(in the rows, 128 means zero)
The rows below fall into families. The same turns and mirrors carry the whole set onto itself and the rows of a family onto each other. For each named row, which other rows are in its family? Write them in the order they are listed.
These 30 rows form 5 families of 6 rows each.
Sapud: [154 122 130 123 146 120 115 122 111 158 144 108 150 128  87 120 130 101
 136 110 119 129 164 172 137 114]
vib: [138 103 101 109 159 124 126 124 133 165 148  94 161 148 111 104 149 134
 134 116 121 149 138 151 146 135]
zubag: [156 123  89 123 120 132 120 126 133 124 123  99 129 151 123  98  82 140
 105 110 135 157 114 135 127 107]
sez: [150 142  96 132 116 131 134 118 138 123 135 101 132 149 122  98  81 137
 119 115 147 152 131 117 148 110]
dil: [156 105 120 121 114 117  97 101 137 127 133 126 123 146 117 122  91 116
  94 116 146 167 147 135 141 116]
Kilur: [126 127 144 130 152 140 115 112 135 109 130 129 115 122 114 155 145 124
 138 166 122 140 132 143 131  93]
Lor: [137 122  90 106 152 152 116 137 125 164 144 103 166 144  98 103 144 129
 137 123 113 136 134 157 139 129]
papod: [124 142 123 139 156 157 104 122 116 100 120  95 142 144 137 122 154 148
 139 153 112 132 127 125 134 104]
sasot: [146 119 129 129 144 107 105 144 104 148 143 108 160 143  80 122 129 103
 130 123 122 119 158 149 138 124]
vidom: [135 132 142 134 142 134 114 114 123 113 140 146 124 137 137 148 138 121
 147 162 127 135 119 125 129  91]
Tufu: [121 132 147 132 150 122 118 106 133 107 144 129 107 139 130 136 149 130
 142 157 121 139 139 149 132  91]
pati: [147 138  97 131 115 133 123 119 148 131 130 107 135 151 126 100  86 130
 113 115 142 144 110 108 134 121]
Zapi: [127 147 113 143 140 145 101 123 103 117 130  97 136 147 152 136 149 156
 128 159 117 142 117 127 147 105]
Megun: [130 134 143 137 143 140 105 107 120 109 133 131 124 122 117 151 147 126
 146 165 119 147 130 150 121  98]
dere: [138 116  84 101 141 133 108 124 125 156 141  92 170 145  94 112 149 132
 123 116 129 144 156 155 147 121]
mak: [147 112 118 138 123 118  91 107 133 126 122 125 104 125 113 120  91 116
  83 122 139 149 141 139 139 103]
sug: [160 134  96 118 122 122 121 116 132 129 117 107 131 147 124  92  85 148
 110 113 134 151 109 123 135 109]
biti: [132 128 116 141 146 159 117 118 128 112 116 107 135 155 153 135 147 155
 133 156 109 141 112 139 133 107]
suz: [153 121 138 117 165 130  98 131  95 151 145 103 156 134  94 117 139 100
 132 119 121 129 157 149 135 128]
gor: [137 123  92 125 116 129 129 118 138 119 131 114 124 140 135  98  91 140
 111 109 147 146 120 120 135  87]
fazaz: [142 107 128 138 113 124  99 118 125 126 131 126 115 137 124 125 100 125
  82 117 163 153 144 139 129 117]
zirog: [139 124 117 127 114 120  98 102 122 121 132 113 109 130 110 130  98 118
  82 116 161 152 141 143 128 112]
Loza: [132 134 123 131 147 151 117 112 118 119 108 103 141 147 148 138 150 162
 130 152 111 141 107 128 135 113]
lizar: [149 128 130 118 153 122 109 132 120 158 141 103 141 130  84 124 130  96
 127 118 115 119 167 160 140 110]
Nivam: [136 128 120 135 154 113 107 120 111 148 141 110 152 133  76 116 133  97
 130 122 118 111 161 147 140 126]
zarel: [141 145 119 129 150 143  99 126 114 116 130  92 134 150 149 135 157 153
 127 158 125 141 102 133 130 112]
Pimu: [130 112  92 113 159 134 124 127 117 164 152  97 161 135 104 105 148 140
 136 125 129 158 153 147 143 131]
nabin: [145 119 124 145 110 124  94 100 128 123 125 130 112 126 119 116  85 115
  96 115 135 153 137 141 137 107]
vir: [140 128 100  95 150 143 120 126 127 173 138 104 164 142 103 102 148 139
 136 118 117 142 139 149 138 132]
Sopa: [126 130 155 129 144 134 112 125 135 103 148 140 119 141 122 133 147 132
 146 166 128 141 133 144 135 103]

Which other rows belong to the same family as sez? sasot, Zapi, fazaz, Pimu, Sopa
Which other rows belong to the same family as vib? Tufu, pati, zirog, Nivam, zarel
Which other rows belong to the same family as dil? papod, vidom, dere, suz, gor
Which other rows belong to the same family as biti? Sapud, zubag, Lor, Megun, nabin

The rows below fall into families. The same turns and mirrors carry the whole set onto itself and the rows of a family onto each other. For each named row, which other rows are in its family? Write them in the order they are listed.
These 15 rows form 5 families of 3 rows each.
Nege: [145 105 106 122 139 149 111 124 158 141 132 151 104 109  89 123 127 117
 153 124 134 117 121 152  96 105 133]
larim: [108 143 145 130 110 129 127 150 126 108 108 120 150 118 134 149 139 122
 140 125 148 146 140 124 131 139 107]
lekim: [131 110 111 122 144 153 133 101 143 125 126 149  90 127 101 109 124 106
 149 134 136 134 127 139  88 132 138]
kadiv: [131 151 131 122 113 122 126 161 133 117 104 110 147 132 126 161 128 127
 133 118 142 141 148 122 113 130 104]
vure: [141  96 107 133 143 128 113 117 135 123 150 131 106 118  77 115 111 110
 149 137 132 132 123 149 107 120 118]
meken: [116 123 139 123 149 104 121 114 140 109 158 140 117 136 126 107 121 128
 139  91 103 118 154 106 144 101 153]
noto: [137 130 147 111 132 119 126 108 151 123 144 150 126 132 144 117 120 123
 124  86 100 107 155 104 146 107 143]
munol: [121 122 142 113 130 111 118 120 157 133 139 159 129 125 128 129 129 136
 136  80  99  96 151 112 142 105 151]
muv: [156 109 111 121 136 159 115 115 150 133 143 142 107 114  97 120 116  98
 142 136 138 126 124 149 101 111 118]
gake: [112 144 134 134 124  99 124 159 123 118 115 112 150 145 107 141 132 134
 150 121 140 147 150 127 121 123 106]
peb: [129 122 154 117 128 111 140 116 137 113 149 153 111 112 152 118 119 116
 134  97 117 109 137 104 153 104 149]
suf: [103 133 136 122 109 122 134 142 127 116 102 112 134 144 109 173 126 116
 133 138 132 138 138 128 122 145 121]
Burub: [156 110 126 135 130 150 127 108 136 123 130 142  99 102 104 107 124 111
 139 135 143 137 108 153 109 123 118]
beru: [120 139 156 117 120 105 150 120 130 126 147 171 115 143 129 121 122 121
 130  98 104 104 151 116 132 119 153]
bog: [117 140 123 125 116 120 115 162 144 124  96 114 145 125 110 168 140 143
 142 111 134 133 141 130 111 128 119]

Which other rows belong to the same family as gake? vure, meken
Which other rows belong to the same family as Nege? munol, bog
Which other rows belong to the same family as lekim? suf, beru

The rows below fall into families. The same turns and mirrors carry the whole set onto itself and the rows of a family onto each other. For each named row, which other rows are in its family? Write them in the order they are listed.
These 32 rows form 4 families of 8 rows each.
fam: [140 135 137 125 128 138 157 138 157 118 111 185]
degib: [142 131 118 145 138 123 126 139 120 138 107 176]
sakor: [102 151 151 110 145 124 129 141 140 133 131 112]
Lofef: [125 127 141  92 118 130 153 134 142 148 129 141]
figu: [124 122 137  99 128 132 160 129 140 151 128 140]
letav: [132 115 123 117 122 138 115 102 133 139 131 145]
moli: [139 136 136 121 128 145 146 147 154 126 112 191]
bos: [119 117 119 117 110 132 110 106 130 137 132 153]
Vuvi: [114 169 139 156 153 123 125 156 135 126 116 146]
lerar: [143 132 117 145 138 129 120 131 118 132 108 177]
diz: [117 117 136  96 123 139 152 130 145 157 125 148]
Vig: [ 81 132 143 127 129 147 109 121 139 113 138 133]
vof: [ 74 135 134 123 127 138 108 119 146 115 132 139]
tubel: [ 99 151 157 138 134 139 130 143 153  93 108 173]
kimos: [113 167 143 156 151 115 125 149 126 129 110 150]
liv: [109 175 139 152 158 119 133 145 134 124 119 154]
fodi: [ 99 150 152 135 145 142 121 151 142  92 111 172]
kipa: [102 154 149 115 149 121 130 135 137 138 135 113]
Voli: [124 118 135  98 121 136 159 130 141 144 129 140]
novir: [ 74 131 141 119 128 144 110 123 146 113 133 144]
Zezog: [ 95 151 148 134 144 135 127 141 150  91 102 172]
Larez: [114 170 134 156 155 125 123 149 127 124 118 148]
zif: [ 91 149 155 110 150 120 130 133 144 140 131 122]
bukoz: [144 136 120 145 131 117 123 129 120 136 113 177]
mune: [136 133 143 120 122 136 159 145 148 121 113 185]
ziz: [137 139 139 121 132 140 160 141 157 126 110 184]
dav: [123 109 122 118 119 138 108 108 137 137 134 156]
Bavub: [ 80 137 144 121 121 141 106 117 144 109 125 140]
puf: [ 98 158 152 117 138 121 130 140 139 142 128 115]
Puti: [ 95 153 152 127 145 139 130 146 154  95 106 174]
namop: [124 112 118 116 120 128 108 109 137 143 133 153]
bigil: [145 141 116 140 140 126 134 127 118 133 106 176]

Which other rows belong to the same family as Larez? figu, lerar, kipa, novir, ziz, dav, Puti
Which other rows belong to the same family as namop? fam, degib, sakor, Vuvi, vof, Voli, Zezog
Which other rows belong to the same family as Lofef? bos, tubel, kimos, bukoz, mune, Bavub, puf

